(in the rows, 128 means zero)
One turn sends every row of this set to another row. A few are shown first. Where does it send the rows asked after them?
Pafit: [147 111 130 112 137 141 122 129 149 145  89 110 137 152 137 100  86 130
 114 111 124 116 131 148 118  85 128 134 102 135 112 139]
tete: [122 141 132 106 144  93 123 146 133 128  95 125 130 133 110 123  97 104
 146 120 142 119 114 155 149 123  91 130  97 125 101 132]
kotip: [138 123 139 145 119 174 136 147 119 108 113 105 112 124 124 126 102  98
 137 125 137  84 146 138 155 122 125 138 150  91 180 128]
Rap: [131 111  85 162  98 146 151 133 111 132 123 141 112 122 124 163 105 138
 154  84 133 155 115 163 140 152 132 118 139 130  99 132]
num: [140 117 120 113 150 119 113 110  95 125 144 125  91 123 147 111 146 125
 149 100 136 116 100 134 160 123  87 114 164 150 166 135]
Rano: [140 134  95 180 145 147 129 119 101 122 161 124 120 124  99 137 145 136
 122 112 121  98 100 151 157 132 115 109 137 108 115 120]
kabe: [133 141 122 101  95 169 129 117 165 130  93 144 143 141 130  97  98 142
 138  91 128 109 119 133 152 128 162 135 126 132 130 143]
Bobub: [131 123 107  94 124 127 109 107 108 153 177 119 132 113 121 138 118 130
  90 107 143 137 112 116 111 124  98 148 134 158 127 161]
bab: [128 140 126 147 161 104 129 137 130 141 116 147 151 109  99 144 140 134
 137 143 131 121 132 113 162  99  89 140 104 126 110 125]
kubod: [126 143 107 159 129 151 135 108 135 100 128 162 142 102 106 133 138 146
 151 151 147 109 139 111 147 103 105 139 140 133 141  89]
ses: [150  97 121 132 110 143 140 180 114 140  87 138 118 129 149 145 121 139
 137 108 124 107 145 117 148 124 117 135 124  95 170 146]
lugi: [126 129  97  96 114 149 124 144 145 130  96 124 129 123 134 111  79 124
 161 105 165 122 101 143 123 131 103 106 139 125 111 143]
Gik: [146 151 106 110 148 170  87 105  83 146  94 127 130 120 140 135 114  91
 112 111 119 134 116 117 160 117 123 118 143 113 156 133]
sene: [116 148 113 152 128 137 150 116  96 155 154 109 120 136 114 152 137 110
 106  96 140 118 119 134 161 145  97 125 115 115  89 118]
naku: [114 142  84 123  89 166 131 113 146 106 133 154 158 107 113 127  93 140
 146 130 171 118 115 126 116 129 131 126 151 135 131 123]
Zub: [157 107 126 125 122 123 111 110  95 138 148 133 105 120 157 127 143 156
 155  92 128 142  97 116 149 134  99 122 164 120 168 142]
tuzo: [139 108 143 138 105 126 152 131 127 115 108 125 129 140 108 146 101 112
 137 124 122 100 139 136 134 141 136 181  98 105 175 112]
Fifan: [130 125 125 118  92 126 125 173 120 128 131 125 145 124 105 148  90 123
  99 139 128  93 142 142 130 136 154 144 126 100 161 155]
soso: [120 114 155 134 114 143 129 104 131 177 131 115 124 116 112 138 136 152
 126  88 129 145 158 131 137 126 128 117 155 156 120 176]
fupel: [161 137 110  90 151 120  90 120  93 118 118 123 137 145 101 131 122 130
 125 150 112 130 108 139 136 130 165 127 131 115 159 106]
vom: [120 122  82 167 100 124 141 128  97 117 149 142 122 136 114 149 128 151
 126 121 139 115 123 170 134 137 145  94 147 133 116 108]
pabu: [140 123 134 107 110 156 112  84 121  93 136 123  82 119 110 127 115 118
 128  95 131 137 151 154 133 123  98 160 131 169 131 113]
kuf: [134 132 126 113  92 106  95 105  90 138 177 132 127 114 128 148 108 138
  78 120 128 137 126 131 117 126 108 144 136 136 138 142]
Kuzi: [125 119 162 117 104  95 131  85 124 124 150 117 113 143 100 122 127 146
 157 109 128 127 120 156 137 159 150 139 147 149 156 123]
puva: [138 121 104 141 115 135 153 125 117 150 130  97  88 137 103 153 101 127
 141  99 130 132 117 149 130 159 105 136 118 128  85  98]
Tep: [122 148 119 103 133 156 123  95 104 172  96 118 132 127 113 144  93 106
  92 137 124 120 144 114 101 135 141 135 138 156 135 111]
Seta: [132 126 125 100 147 135 140 131  90 141  92 156 153 142 133 144 151 145
 136 123 133 162 144 119 133 132 171 119 143 136 146 131]
votuz: [134 101 114 119 118 146 120 114 133 160 122 129 107 109 112 142 149 167
 146  97 129 149 159 122 149 111 120 115 153 177 128 158]
fiv: [153 124 154 138 118 157  97  96 113 113 130 112  73 110 115 122 111 128
 116 101 110 123 155 157 132 115  90 137 150 145 133 124]
rebe: [151 129 138 125 162 176 139 102 118 125  76 143 117 118 105 133 114 121
 150 111 105 141 131 133 114 149 155 154 145 149 146 116]
beb: [140 131 142 139 161 114 133 133 109 128 115 130 141 131 158 125  94  98
 111 139 127 140 138 135 147  73 108 156 119 129 129 125]
vivek: [125 106 127 144 113 154 159 143 127 171 124 105 157 126 122 153 114 122
 120 128 146 105 148  96 130 118 132 148 128 102 165 151]
Lut: [131 158 115 110  98 147 144 129 142 135 125 154 131 124 140 113 113 156
 145 142 134 106 126  95 166 133 158 134 168 135 155 101]
sobi: [117 127 130 112 117  83 114  97 124 121 156 139 126 124  84 134 131 136
 140 120 124 127 119 160 156 141 152 136 141 174 152 146]
bel: [152 150 124 141 151 120 136 137 122 130 146 147 140 100 133 134 100 130
 133 166 115 132 115  99 161 106 133 168 159 125 152 113]

Zub turns into soso
Rap turns into sene
Now find these:
bel turns into kabe
Bobub turns into sobi
rebe turns into Gik
bab turns into naku
vivek turns into Fifan

One turn sends every row of this set to another row. A few are shown first. Where does it send the rows asked after them?
fepa: [151 158 107 137 127 120 141  96 154 104  91 170 125 116 171]
Gaz: [109 109 127 161 122 159 167  75 136 102 132 160 148 111 141]
fom: [124 105  67 152 114 147 134  85 132 119 121 163 116 137 156]
puz: [107 109 161 160 104 157 168 111 106 100 147 159 121  99 169]
mikel: [139  90 123 115  70 125 156 112 136 132 105 170  95 134 180]
riv: [135  97 122 122  93 129 145 117 133 113 116 156  74 129 209]
kov: [149 125 161 142  93 143 150  91 168 130 125 148 126 125 128]
benut: [ 77 102 149 114 110 133 169 123 116 105 124 157 121 130 184]
deg: [127 156 109 149  98 149 109 112 151  94  90 139 133 122 184]
Zofe: [110 148 101 134 125 128 125 119 134 134 138 136 107 160 132]
Piv: [ 82 115 154 124 136 134 150 120 129  93 133 145 104 134 189]
Poti: [136 116 155 139  88 124 166 131 126 147 141 151 125 121 126]
lezol: [123 144 149 149 149 136 129 100 154  96  99 176 139 120 168]
tipu: [153  86  89 161  99 158 144 114 135 121 118 144 137 126 175]
Kota: [118 160 118 147 118 143 113 102 122  91  95 152 131  95 160]
liv: [147 148 107 145 133 122 147  87 148  97  90 175 123 120 174]
Daf: [126 170 137 149 119 146 115 117 160 110 108 175 144 134 162]
mos: [121 145 137 140 145 135 121  99 150  95  93 179 135 111 173]
Dotul: [155 147 170 126  78 142 167 115 128 122 126 149 112 140 146]
Bomo: [115 135 129 152 117 137 122 145 136 141 158 153 107 162 146]
Lik: [126  99 160 153 100 168 152  97 104  99 120 152 136  98 155]
vapa: [135 131 120 161 108 134 146 150 136 145 164 152 110 152 156]
Dobu: [144 115 126 100 104 123 150 116 133 111  99 138  87 147 195]
zun: [131  99  74 162  85 154 137 115 135 118 131 154 110 137 184]
Bol: [ 85 100 140 109 127 142 138 109 101 109 143 157 123 129 187]
Vupo: [115 168 122 152 118 141 116 105 115  90 100 141 127 104 155]
leb: [ 89  92 127 146  98 148 173 114 104 107 132 154 142 107 165]
Dobaz: [145 109 129 119  82 129 159  99 151 109 112 162  80 139 196]
zem: [133 162 142 153 112 147 110 117 167 112 103 168 139 141 164]
baz: [109 121 138 132 107 122 143 154 130 151 147 149 121 152 141]
Gefep: [127 115 142 110  78 145 131  85 160 107  95 147  94 135 177]
temur: [124  85  86 139  77 139 137 126 125 138 118 165 112 140 176]
tane: [147 178 114 151 116 126 135  99 125 109 105 167 118 124 142]
dutug: [ 81 119 149 141 130 143 153 129 107 102 148 160 104 132 186]
vesed: [141 137 163 120  85 135 161 114 124 142 159 156 126 138 144]
mase: [155 132 165 149  90 132 157 110 134 133 145 158 102 121 129]
bevi: [ 75 144 142 110 116 142 138 103 130  94 120 133 107 144 167]
lum: [138 183 122 146 115 132 135 101 128 106 107 172 128 115 143]
muto: [135 160 105 145 103 143 112 115 158 102  93 147 138 118 178]
rop: [ 90 114 137 122 148 142 135 124 100 103 124 160 108 151 178]
zez: [141  82  94 161  91 149 142 116 129 119 130 157 104 115 195]
gizaz: [107  90 147 129 104 154 151  93  98 108 142 155 138  97 171]
gano: [106 102 134 166 112 154 164  99 110  95 141 141 130  92 160]
bipup: [127 134 110 156 121 151 143 141 125 137 149 162 135 172 148]
telud: [155 136 161 143  84 128 165 133 141 137 150 149  98 131 154]
mas: [121 134 129 133 105 141 143 132 121 148 172 158 137 157 148]
levim: [147 101 115  97  87 123 147 107 140 131 126 147 102 139 197]
nud: [149  88  87 131  84 142 142 109 134 137 138 146 129 128 185]

mase turns into Dobaz
mas turns into nud
Now find these:
muto turns into Kota
temur turns into leb
riv turns into dutug
Dotul turns into Dobu
Zofe turns into fom
deg turns into Vupo

